Named turns come first, each shown by rows before and after it. Which turns, in which order, take the first row of each pair that follows to the second? Write the first one first, as in the answered first pair.
turn veguf:
|   5 |  -8 |   9 |   1 | -20 |  18 |  18 |  19 |   8 | -13 |  25 |  -6 | -16 |  ->  | -17 |  -4 |  19 |  23 | -28 |  -4 |   0 |  16 |   5 |   9 |  -6 | -18 |   5 |
| -17 |   9 |  22 |   4 | -30 | -17 | -13 |   8 |   1 |   9 | -12 |  -3 |   3 |  ->  |  -2 |   0 |  -4 | -24 | -20 | -11 |   0 |   4 |  15 | -16 | -16 |  10 | -22 |
|   3 | -22 |  18 |  10 |   1 |   3 | -24 |   7 | -15 | -23 |   1 |   4 |  18 |  ->  |   2 | -25 |   6 |   3 |   3 |  -5 | -24 |   2 |  -9 | -28 | -17 |   6 |  14 |
turn fegu:
|   2 | -10 |  -5 |   0 |  -9 |  27 |  -8 |  -9 | -22 |  36 | -11 | -10 |  29 |  ->  |   0 | -12 |  -7 | -16 | -19 |  29 |   0 | -11 | -17 |  34 | -16 | -11 |  18 |
|   1 |   1 | -17 |  20 |   9 |  -6 | -19 |   3 |  -7 |  14 |   6 |  14 |  16 |  ->  |  -7 |  12 |   0 |   2 | -16 |   6 |   3 |   6 |  -6 |  29 |  22 |   3 |  -3 |
|  21 | -10 | -12 |  -2 |  10 |  22 |  -7 |   4 | -11 |   0 |  29 |  19 |  30 |  ->  |  16 |  -4 |  -2 | -21 | -11 |  29 |  11 |   3 |  -7 |   7 |  35 |  11 |  13 |
|  -8 |   9 | -32 |  12 |  28 | -64 | -14 |  -4 |  17 |  -6 | -51 |   6 |  16 |  ->  | -16 |  42 |  13 |  48 |  23 | -43 |   4 |  14 |  -2 |  40 |  11 | -11 |  27 |
turn ragug:
|  -7 | -11 |   6 |   6 | -15 |   3 |  -3 |   0 | -13 |  12 |  -7 |  -7 |  11 |  ->  |  -5 | -11 |   4 |   6 | -14 |   5 |  -2 |  -1 | -13 |  12 |  -6 |  -6 |  11 |
|  19 |   4 |   6 |  -9 | -12 |   8 |  17 |  -9 |   2 |   1 |  -4 |  -1 |  14 |  ->  |   6 |   5 |  18 |  -3 | -15 |  -7 |  10 |  -5 |   3 | -14 |  -6 |  -1 |  18 |
|  20 |  -5 | -16 |   2 |  18 |  25 |  19 |   0 |   5 |   3 |  -1 |   0 |  -6 |  ->  |  -7 |   0 |  16 |  -6 |  -8 |   3 |  23 |   9 |  14 | -19 |   3 |  -8 | -19 |
Pairs:
Each pair is two turns apart.
|   7 |  20 |   2 |  22 |  18 | -28 | -11 |  -6 |  12 |   6 | -18 |  20 |  -1 |  ->  |  -5 |  27 |  18 |  -1 | -10 | -25 |  10 |  -5 |  19 |   6 |  -9 |  11 | -24 |  ragug then ragug
|  18 |  -9 |   6 |  -4 | -20 |  17 |  15 |  -4 |  -8 |  19 |  17 | -10 |  12 |  ->  |   0 | -22 |   8 | -16 | -27 | -13 |   1 |  -6 |   4 | -20 | -10 |  -7 |   8 |  fegu then ragug
|  10 |  23 | -19 |  38 |  48 |  -6 |   3 |   6 |   6 |  19 |   7 |  13 |  12 |  ->  | -16 |  38 |  -2 |  12 |   1 |  -9 |  25 |   2 |  16 |  49 | -10 | -10 |  -9 |  fegu then veguf
|   7 | -12 |  15 |   8 | -13 |  36 |  -2 |   2 | -22 |  20 |  29 |  -7 |  16 |  ->  |  -5 | -20 |  14 | -13 | -38 |  28 |  -3 |  -5 | -16 |  19 |   2 | -15 |   9 |  fegu then veguf
|  45 | -36 |   3 | -13 | -38 |  25 | -28 |   8 |  -1 |  12 | -18 |  -3 |  27 |  ->  |  48 | -32 |   6 |   5 | -23 |  25 | -33 |  12 |  -6 |  16 |  -7 |  -1 |  37 |  veguf then fegu
|  17 | -26 | -24 |   5 |  10 |  16 | -25 |  -9 | -16 |  11 | -21 |  15 |  38 |  ->  |  23 | -23 | -14 |   8 |  11 |  29 | -21 |  -4 | -23 |  12 |   6 |  15 |  38 |  veguf then veguf
|  -4 |  26 |  -2 |  -5 |  -1 |   6 |   6 | -16 |   6 |   4 |   2 |   5 |  -7 |  ->  |  -7 |  23 |   2 |  -1 |   4 |  -3 |   0 | -12 |   8 | -13 |   3 |   9 |  -5 |  ragug then veguf
|  -3 |  21 |  10 |  -8 | -21 |  20 |  29 |   4 |  -5 |  34 |  15 |   3 | -16 |  ->  |  11 |  -3 | -24 |  25 |  29 |  -4 | -18 |  -2 |  -9 |   2 | -20 |  26 |  20 |  fegu then fegu
|  -3 | -12 |   5 |  -2 | -23 | -13 |  -9 |  -2 | -10 |  13 | -23 | -11 |   1 |  ->  |  11 |  -9 |  17 |  -3 | -21 |  11 |   2 |   5 | -17 |   7 |  19 |  -7 |  -5 |  veguf then veguf
| -6 | 11 |  9 |  5 |  3 |  5 | 18 | 13 | -3 |  5 | 27 |  1 | -1 |  ->  | -18 |   6 |  -3 |  12 |  10 | -24 |  -1 |   8 |   5 |  -2 | -13 |   3 |   9 |  ragug then veguf
|  -5 |   4 |  10 |  15 |  18 | -16 |   4 |   5 |   3 | -16 |  21 |  17 |  -8 |  ->  |  -7 |  -2 |   2 |  -7 |   6 | -16 |   9 |   0 |  12 | -23 |   8 |  17 | -23 |  fegu then fegu
|  -2 |  -6 |  14 | -19 | -13 |  14 |  14 |   0 |  -9 |   7 |  21 |  -1 | -19 |  ->  | -14 | -15 |  11 |  -1 |   5 | -24 | -16 |   1 |  -2 | -24 |  -9 |   7 |  -2 |  ragug then veguf
|   7 |  14 |  -7 |  11 |  -5 |  -3 |  -9 | -10 |   0 |  19 |  -9 |  -5 |  10 |  ->  |  -5 |  16 |   5 |   6 | -18 | -10 |  -6 |  -7 |   5 |  11 |  -7 |  -9 |   3 |  fegu then ragug
|  -8 |   9 |  35 |   3 | -21 |  -4 |  -5 |   3 |   4 |   2 |  24 |   4 |  -9 |  ->  |   0 |   2 |   8 | -22 | -16 |  -8 |   2 |  -4 |  20 | -17 |   7 |  14 | -28 |  veguf then veguf
|  31 |  -3 | -46 |   2 |  41 |   9 |   0 |  -9 |  22 |  -9 |  -1 |  12 | -10 |  ->  |  -8 |   0 |  -4 |  10 |  22 | -35 | -15 |   5 |  32 | -51 |  -3 |   6 | -11 |  ragug then ragug
|   4 |   2 |   0 |  26 |  27 |  10 |   1 |  -6 |  18 | -33 |  29 |  14 | -13 |  ->  | -17 |  13 |  20 |  49 |   9 |   2 | -10 |  -6 |   5 |  14 |  13 |  -8 |  12 |  ragug then veguf
| -11 |   6 |  15 |  23 |   7 | -10 | -11 |  12 |  -7 |  -4 |   8 |   1 |  17 |  ->  |   1 |   4 | -17 |  10 |   9 |   2 |  -2 |  -2 |  -5 |  27 | -18 |  -1 |  14 |  ragug then veguf
|   8 |  -2 |  14 |  -2 | -23 |  46 |   2 |   4 | -22 |  45 |  22 | -16 |  15 |  ->  | -23 | -20 |  25 | -33 | -52 |  -1 | -11 |   2 |   1 | -17 | -20 | -12 |  -4 |  ragug then fegu
|   1 |  -7 | -17 | -13 |  32 |  -8 |  16 |  17 |  11 | -20 |   3 |  11 | -11 |  ->  | -22 |  -1 |  -1 |  13 |  22 | -28 |  -3 |  16 |   3 |   6 | -20 |  -3 |  15 |  veguf then veguf
| -11 |  19 |  14 |  -1 |  -9 |  -3 |  22 |   8 |   1 |  25 |  -4 |  -1 | -10 |  ->  |   4 |  14 |  -6 |  14 |  15 |   3 |   9 |   4 |  -5 |  32 | -10 |   8 |   6 |  ragug then ragug
|  -4 |  -6 |  10 | -11 | -47 |  13 |   1 |  -4 | -29 |  20 | -21 | -29 |  13 |  ->  |  16 |  -8 |   3 | -28 | -40 |  35 |  17 |  -1 | -27 |   0 |  10 | -18 |  -6 |  veguf then veguf
|   2 |  -3 | -35 |   8 |  15 |  10 |  22 | -16 |   4 |  31 | -23 | -12 |   0 |  ->  | -30 |   4 |  21 |  -3 | -18 | -10 |  30 |   4 |  12 | -15 |  11 | -18 | -22 |  veguf then ragug
|   5 | -50 |  -3 | -18 |   4 |  18 | -20 |   5 | -20 |  -9 | -47 |  -2 |  20 |  ->  | -13 | -44 |  21 | -29 | -19 |   6 | -13 |  10 | -12 | -22 | -41 | -10 |   7 |  ragug then ragug
|  -6 | -28 |  16 |   9 |  -3 |   2 | -20 |  -7 | -23 | -23 |   9 |  10 |  31 |  ->  |  -1 | -22 |  -2 |   3 | -10 |  15 | -11 | -19 | -27 |  23 | -12 |   0 |  33 |  ragug then veguf
|   5 | -13 |  32 | -12 | -11 |   4 |   0 |  15 | -26 |  -3 |  34 | -17 |   2 |  ->  |   4 | -16 |  28 | -26 | -20 |   5 |   4 |  11 | -21 |  -3 |  26 | -18 |  -7 |  ragug then fegu
|  -5 | -12 |  -9 |   3 |   7 |   8 | -19 |   4 |  -6 | -19 |   0 |  -2 |   7 |  ->  |  -6 |  -4 |  -2 |   3 |  -5 |  20 | -11 |   3 | -13 |   9 |   5 | -11 |   9 |  ragug then veguf
|   6 |   9 |  19 |  17 |  24 |  -6 |  -7 |  13 |   3 | -25 |  18 |  17 |  -2 |  ->  |   2 |  17 |  14 |  31 |  19 |  -2 | -13 |   6 |  -7 |  25 |  -6 |   3 |  17 |  ragug then veguf
|  -3 |   6 |  25 |  24 | -11 | -21 |  16 | -10 |   7 | -18 |  18 |  -6 |  -9 |  ->  |  20 | -11 | -12 |  30 |  19 | -16 |   0 | -21 |   3 | -17 |  -5 |   6 |   6 |  fegu then ragug
|  -2 |  12 |  -2 | -13 |  -6 |  -2 |  14 |   0 |   6 |   1 |  -6 |   0 | -15 |  ->  |  11 |   7 |  -1 |   3 |  13 |   7 |   5 |   6 |  -4 | -11 |  16 |   9 |  -4 |  fegu then veguf
|  -5 |  13 | -15 |  30 |  26 | -24 |  -9 |  13 |   9 | -18 |   9 |  -4 |   9 |  ->  | -16 |  22 |   1 |  -1 |  -9 | -15 |  21 |  14 |  18 | -13 |  21 | -14 | -22 |  ragug then ragug
|  15 |   6 |  10 |  17 | -13 | -13 | -32 |  22 | -18 |   6 |  -3 |  14 |  18 |  ->  |  22 |   7 | -14 |  -4 | -21 |   0 | -16 |  11 | -13 |  32 | -23 |  11 |   4 |  ragug then veguf
